One turning vector, and how many ticks it has turned
The counts run from 0 to 1006.
[-10  17  -8 -13   4  -4 -14 -49   9 -60 -19  -1 -48  27 -10  42   8 -14
  24 -29   9 -21  15  -9  -7  25  38   0 -31 -10 -53 -29  11   5 -24   7
 -10  20 -17   7 -10  19  13  11 -17  -6 -14 -13 -15 -30 -17  25 -33  15
  22 -21   6  -4  25 -26  55  -3  -5  -2   7   8  25 -12 -30]
792
[-32 -11 -10 -42  16  12 -23 -42  37 -74 -27 -17  -7  34   1  27 -11  -2
  -6 -25  23 -25   0  -8   7  11  22  -2 -31  21 -45  -7  11  13 -25   7
   9  -7   7  -3  -1 -13  13   0   9 -31 -18  -1 -20 -21 -12  31 -12 -11
  36 -21 -19  28   3 -11  56  -7  -2 -20  -6 -14  -5 -17 -34]
132
[-49 -22   2 -13  -3   1 -18 -12  18 -46  -9   2 -31  -8   4  33 -12   1
   2   3   4  -7  -3   5   5  28   1  -2 -54  36 -38 -12   1  -8 -24  13
  -3 -40 -18   8   8 -17  23   3  16 -25 -53  -4 -12 -27 -17 -22 -24  -7
  24 -40   0 -14   9  -3  -1  29   0 -29 -12  13  19 -57 -29]
119
[-49 -11  11   2  16 -14   9 -20  19 -25 -11  27 -52  24  23  37  -6  -8
  20 -11   9   8 -11  10 -14  35  14   0 -42  -6 -43  -8 -17  -4 -27  12
  10 -10 -18  -5   2  22  23  12   2  -4 -26 -19  -3 -34 -40  18 -33  21
  22 -25  21 -12  16   1  16  34 -11 -31 -16  27  41 -35 -26]
152
[-43  10   5  10 -18 -13  -5   4   9 -22 -22  -3 -40 -11  -3   1 -22  10
  11  -6 -24  29  -3  11 -13  25  14  -5 -50   3 -54 -16 -17   5 -21   7
  -4 -16  -9   4   0  -1  11  -4 -12 -20 -29 -18 -13  -8 -25   0 -44  21
  28 -48   0 -46  19 -13   2  28 -17 -53   9  21  26 -30 -41]
850
[-17 -22  12 -17  21  17 -24 -31  27 -16 -23  -8  -9  38 -20  30   5   1
 -15 -16  37 -22   8   6   2   6  19   0 -43  19 -47 -30   2  28 -22  -2
   9   2   7 -17 -16  48  11  12 -14 -17 -12 -14 -17 -13   8  20 -42  18
  22 -33  -5  -9  37 -22  41  -6 -10 -35  -1   4  17 -21 -32]
289
[-42  -1   7  -1 -14 -13   2   7  18 -32 -27 -10 -28 -23  -5  -6 -32   9
  12   3 -28  24  -5  11  -9  15   8  -7 -41  11 -54  -3 -16  14 -25   0
  -7 -32  -9   5  -1 -29  12  -9  -7 -23 -14 -15 -15 -12 -27   3 -38  15
  31 -50  -5 -35  -2 -10   5  23 -20 -54   8  12   9 -26 -42]
398
[-45 -14 -20   8 -18   6 -24 -10  21 -56 -27 -17 -14   6   5   7 -18  10
   9 -14   1   1   4  -2 -12  33   8   7 -25  29 -47  -6   8   4 -22 -16
 -14 -26 -20  10   8 -17   2 -16 -12 -53 -38   6 -38  -7  -1  -4 -28  -7
  16 -56 -37 -20  11 -12  31   9  -5 -25   7 -17  15 -28 -31]
622
[-18  11  -2 -13  15 -26   7 -11   8 -31 -13  28 -44   6   1   5  -5   4
   6 -26  -3  18   6  17 -10  25  18   2 -42 -13 -40 -13 -21  23 -41   9
  15 -11  13 -18  -8  19  30  -4   3 -17   6  -8   3 -33 -23  31 -37  27
   4 -19  11 -27  15   4  37  26 -33 -54 -11  17  15 -27 -61]
189
[-46  12   0 -33  17  -1   2 -42  35 -59 -30  -4 -24  26   7  26 -10   3
   6 -15  21 -24  -3  -3  -3   6  39 -10 -23  -9 -49  -3  -3   4 -25  18
  15  -7  -6  -2  -7 -21   1  -2 -14 -10  -5 -31 -13 -14 -36  56 -22  12
  44 -16   1   4  -8 -16  47   5  -2 -24   9 -15 -10   4 -23]
1003
[-39  35  -8   9 -15  -7 -11  -7  14 -43 -30  -1 -44  -3 -11  13  -1  15
   6 -18 -21   9   9  -5 -13  27  19  11 -40  -9 -50 -14  13   9 -22 -15
   5 -14 -26   4 -24  -1   2  -5  -1 -22 -25 -18  -8 -10   7  14 -44  20
  22 -64 -14 -37  24 -28  25  -3  -6 -35  -4  -3   8   4 -45]
625
[-46  -2   8  -9   5  -1 -12 -42  15 -44 -24   8 -26  37   8  19 -30 -22
   8 -18   8   2  -1  21 -10  13  42 -19 -34  -7 -53 -14 -19  -4 -13  20
  -3  -7   2  -8  15  20  14   4 -10   0 -12 -17 -15 -14 -52  38 -19  16
  37 -19  24   3  22  -7  35  25 -10 -27   2  21  22 -20 -18]
972
[-45 -30   4 -49  17   8  -8 -34  41 -45 -31 -16  -9  12   0  23 -31   1
  -1   1  20 -15  -8   4  10  -5  27 -30 -36  30 -46  -9  -4  10 -26  26
   4 -20   8   6   1 -23  14   8  -4 -20 -13 -15 -20 -15 -36  24 -17   0
  40 -13   1  18 -13  -3  31  21  -2 -34  10  -2  -8 -36 -28]
358
[-13 -25   4   5  -6  -7 -17  -3  13 -33  -9  15 -33   0 -11   8 -15  -7
   0  -6 -19  19   1  18  -3  27 -11   9 -49  29 -45  -5 -20  15 -42   2
  -9 -26  13 -15   7  29  28 -10  11 -17 -19   5 -20 -23  -5  -5 -39   7
  -3 -64  -4 -18  42  -6  19   9 -26 -49 -19  22  26 -46 -49]
285
[-64 -25   9  -9   5   4 -10 -34  30 -28 -20  -4 -23  33  19  24 -35  -8
  19 -13  17   9 -10   7 -20  26  25 -15 -21   6 -55 -13 -21   2 -15   9
  -7   2  -9  -1  16  22   5  10 -20 -11 -27 -25 -28 -10 -47  23 -31  10
  43 -34  -3  14  11 -12  25  20 -14 -20  17   8  32 -20 -11]
522
[-55   5  -9  -7   5  -7 -21  -4  17 -29 -10   8 -29  36  12  26   4   6
  -1 -20   7   0  -8   6 -18  32  15  11 -48  11 -42 -21  -5   2 -19  -1
  14 -16 -15 -14  -6  45  14   6  18 -35 -37 -11   4 -26  -6   3 -36   4
  22 -35   2 -14  23  -3   4  38 -12 -38 -22  21  37 -30 -47]
573
[-21  -6   8 -18 -17   8 -25 -23  12 -56 -21 -27 -35 -12 -40  27 -16  -7
   9   0 -20  -6  22  -9  10  10  21 -11 -56  33 -59 -26   5   4 -16  17
  -7 -20  -6  17 -12 -12  11   3   3 -24 -35   2  -9 -11  -6 -20 -26  -1
  28 -55   9 -23  30 -18   5   3   1 -27  -5  15   4 -41 -40]
533
[ -7 -13   0   5   3 -29  26 -21  13 -35  -3  13 -38 -11   4   3  -4   2
  24 -16  -3  10   7  -1  -8  45  -9  16 -44  17 -42 -10 -17  24 -53 -14
  -9  -8  -8  -1 -11  -4  45 -13   2 -28 -20  -3 -18 -32  -8   9 -37  17
  -1 -42 -28 -35   9   3  49  -2 -20 -21  -8   8  15 -42 -39]
59
[-44  -7   1  -6  13 -18   7 -24  13 -16 -11  17 -53  28  23  12 -13   6
  37 -19   4  18 -15   0 -28  43  13  -7 -31  -5 -39 -21 -18  13 -21   5
  -5   9 -15  -2   1  30  15   7 -11 -21 -18 -12 -10 -35 -33  18 -34   7
  24 -24  -2  -7   8  -3  25  33 -24 -17   5  19  38 -29 -41]
476
[-28 -22 -10 -14  15  -1  -8 -16  26 -29 -20  -2 -23  13   3  17   4  17
   7  -8  16 -13   1 -15  -6  32 -15  13 -50  39 -40 -16   0  24 -38 -16
   0 -10  -7  -4 -16   4  18   2  -1 -43 -30  -2 -23 -30  22 -11 -40   5
  16 -47 -40 -14  16 -16  35   8 -10 -33  -7 -11  23 -35 -42]
253
[-49 -17  17 -14  11  -1 -15 -36  31 -37 -27  -1 -20  38   7  37 -33 -17
  -2  -7  16   2  -4  15 -12  13  28 -15 -29   7 -55  -3 -21  -2 -20  22
   6  -3   5 -13   2  30   6   8  -2  12 -12 -23 -18  -8 -40  45 -32   9
  41 -38  24  23  35 -12  20   4  -6 -32  -3  14  21 -13 -16]
649
[-40   8   9 -31  14 -19 -10 -27  15 -53 -16   5 -52  10  -2  34 -19 -15
  -6  -1  -1   2   0   8   5  18  14  -9 -45   7 -42   1  -4  -9 -26  31
  13 -25   0  -1  -4  -3  23   9  24   3 -28  -1  10 -37 -32  19 -29   7
  28 -26  40   9  20   0   1  17   5 -36 -24  31   2 -35 -46]
730
[-42  -5  27  -4   5  -2  -5 -17  20  -1 -21  -2 -19  22 -18  11 -15   0
 -10 -12  14  -3   4  13   0   7  36   3 -41   7 -56 -22 -29  24 -27  14
   6  -9   8 -12 -20  46  15   0  -3  -4   5 -30   6  -5 -14  23 -38  27
  28 -34  15 -29  25 -11  30  17  -9 -47  -5  13  22 -22 -38]
934
[-17 -11  19 -28  -4  -3 -14 -26  20 -47 -17  -8 -14  15 -30  21 -21 -21
 -25  -4   5  -5  15  19  20   1  24  -2 -57  23 -42  -1 -19   9 -40  22
   9 -23  20 -18 -12   9  30  -6  21  -1  -2 -14  -6 -15 -18  23 -23  10
  26 -36  22  -5  23  -3  21   1  -6 -46 -19  16  -8 -37 -43]
323
[ -6  10   8  -7   0  -6 -20 -20   6 -40 -31  -3 -54   6 -25  30 -16 -13
   0   6 -13   2  18  15  -1   7  16 -14 -44  -4 -58 -11  -9   1 -25  25
  12 -10   2  -5 -12  24  10   1 -12  10 -14  -3  -2 -21 -16  26 -49  19
  28 -35  26 -10  51 -28   9  -9 -12 -46  -9  26  16 -17 -40]
693
[-29  -4   8  11  12  17 -20  -4  17 -16 -34  13 -29  16   0  33 -10   4
   1 -14  19 -10  -6  15 -18  13  17  -7 -48   4 -48 -27  -5   5 -12   1
  16 -19 -11  -6   0  39   1   2 -20 -10 -27 -13 -19 -10  -8  12 -61  25
  17 -33  -6 -33  42 -25  20  26 -15 -58   1  10  42 -23 -30]
980
[-20 -17   0 -43  17  20 -22 -23  26 -35 -43 -18 -23  -4 -22  35 -23   9
   1  10  18 -18   3   3   5 -11  15 -31 -55  21 -56 -20  12   9 -19  25
  15 -22  -4   7  -4 -23   8   6 -20 -24 -18  -4 -15 -16 -16   9 -46   9
  32 -20  -5  -6  11 -29  10  12 -12 -50  16   1   6 -37 -36]
403
[  7  10  -9   4 -12  -3  -7 -26   5 -70 -20   4 -29  -6 -18  25   2 -17
  -7 -27  -1 -14  26   4  12  17  15   5 -53   3 -44 -14  11   5 -36   4
  -2 -23   1  12 -11  -3  30 -18 -11 -17 -13   0  -8 -21  -3  18 -33  21
 -16 -40   3 -45  29 -14  49 -14  -8 -27  -6   7  15 -37 -34]
789
[-31  20   3 -29  -5 -19   5 -19  17 -57 -21 -17 -28   5 -20  -2  -8   3
  -2 -24 -13   6  11   2  13  11  45   5 -49   0 -47 -15 -14  16 -28   8
  -6  -9   6  -1 -30 -14  22   0   5 -26   8 -23   6 -17 -24  27 -19  15
  30 -23   5 -28 -14  -7  34  19  -9 -36   1   8 -13 -14 -55]
677
[-27 -11   2 -20   7   1  -8 -49  20 -46 -18  -8 -44  17  10  46  -2  -1
  32 -16  19 -26   4 -21 -11  33  13  -8 -31  14 -47 -21   7   5 -24   6
  -7  11 -30  20 -10  -4  13  16 -18 -18 -37 -13 -19 -32 -13   8 -32   7
  24 -36 -12  -3   5 -21  42  -3   5   8   7  -8  24 -13 -18]
342
[-15 -35  16 -26   6   3   7 -37  32 -42 -25 -13 -13  -9 -20  17 -31 -11
  -8  -6  20  -6   3  15   8  -4  17 -12 -44  22 -50  -6 -28  23 -46  14
  -2 -11  17   1  -5 -18  38 -14  -9  -5   6 -18 -25 -14 -35  32 -30  22
  15 -29  -4 -12  -1   2  49  -7 -12 -32  13   2  -9 -41 -26]
968
[-42   5  -8  25   5   0 -26 -11  20 -34 -29  15 -26  31  18  18  -2   7
  -3 -20  19   4 -10  11 -24  32  10  10 -32  -2 -52  -7   2   2 -22 -11
  14 -14 -14 -10   2  31  -2 -18 -11 -13 -26 -14 -26 -11  -8  31 -52  26
  17 -46 -15 -23  49 -18  35   1  -6 -51 -14  -6  30  -5 -29]
333
[-51  -3   0  -3  23 -20  18 -17  22 -28 -12  23 -45  31  27  17   8  11
  24 -34  13   1 -14   0 -22  40  19  14 -35  -7 -46 -15 -16  16 -29  -3
   9  -4 -19 -11  -9  20  29  13   0 -22 -17 -27  -1 -34 -24  23 -29  21
  16 -17  -6 -23  -6   4  35  36  -9 -26  -6  11  36 -23 -39]
799
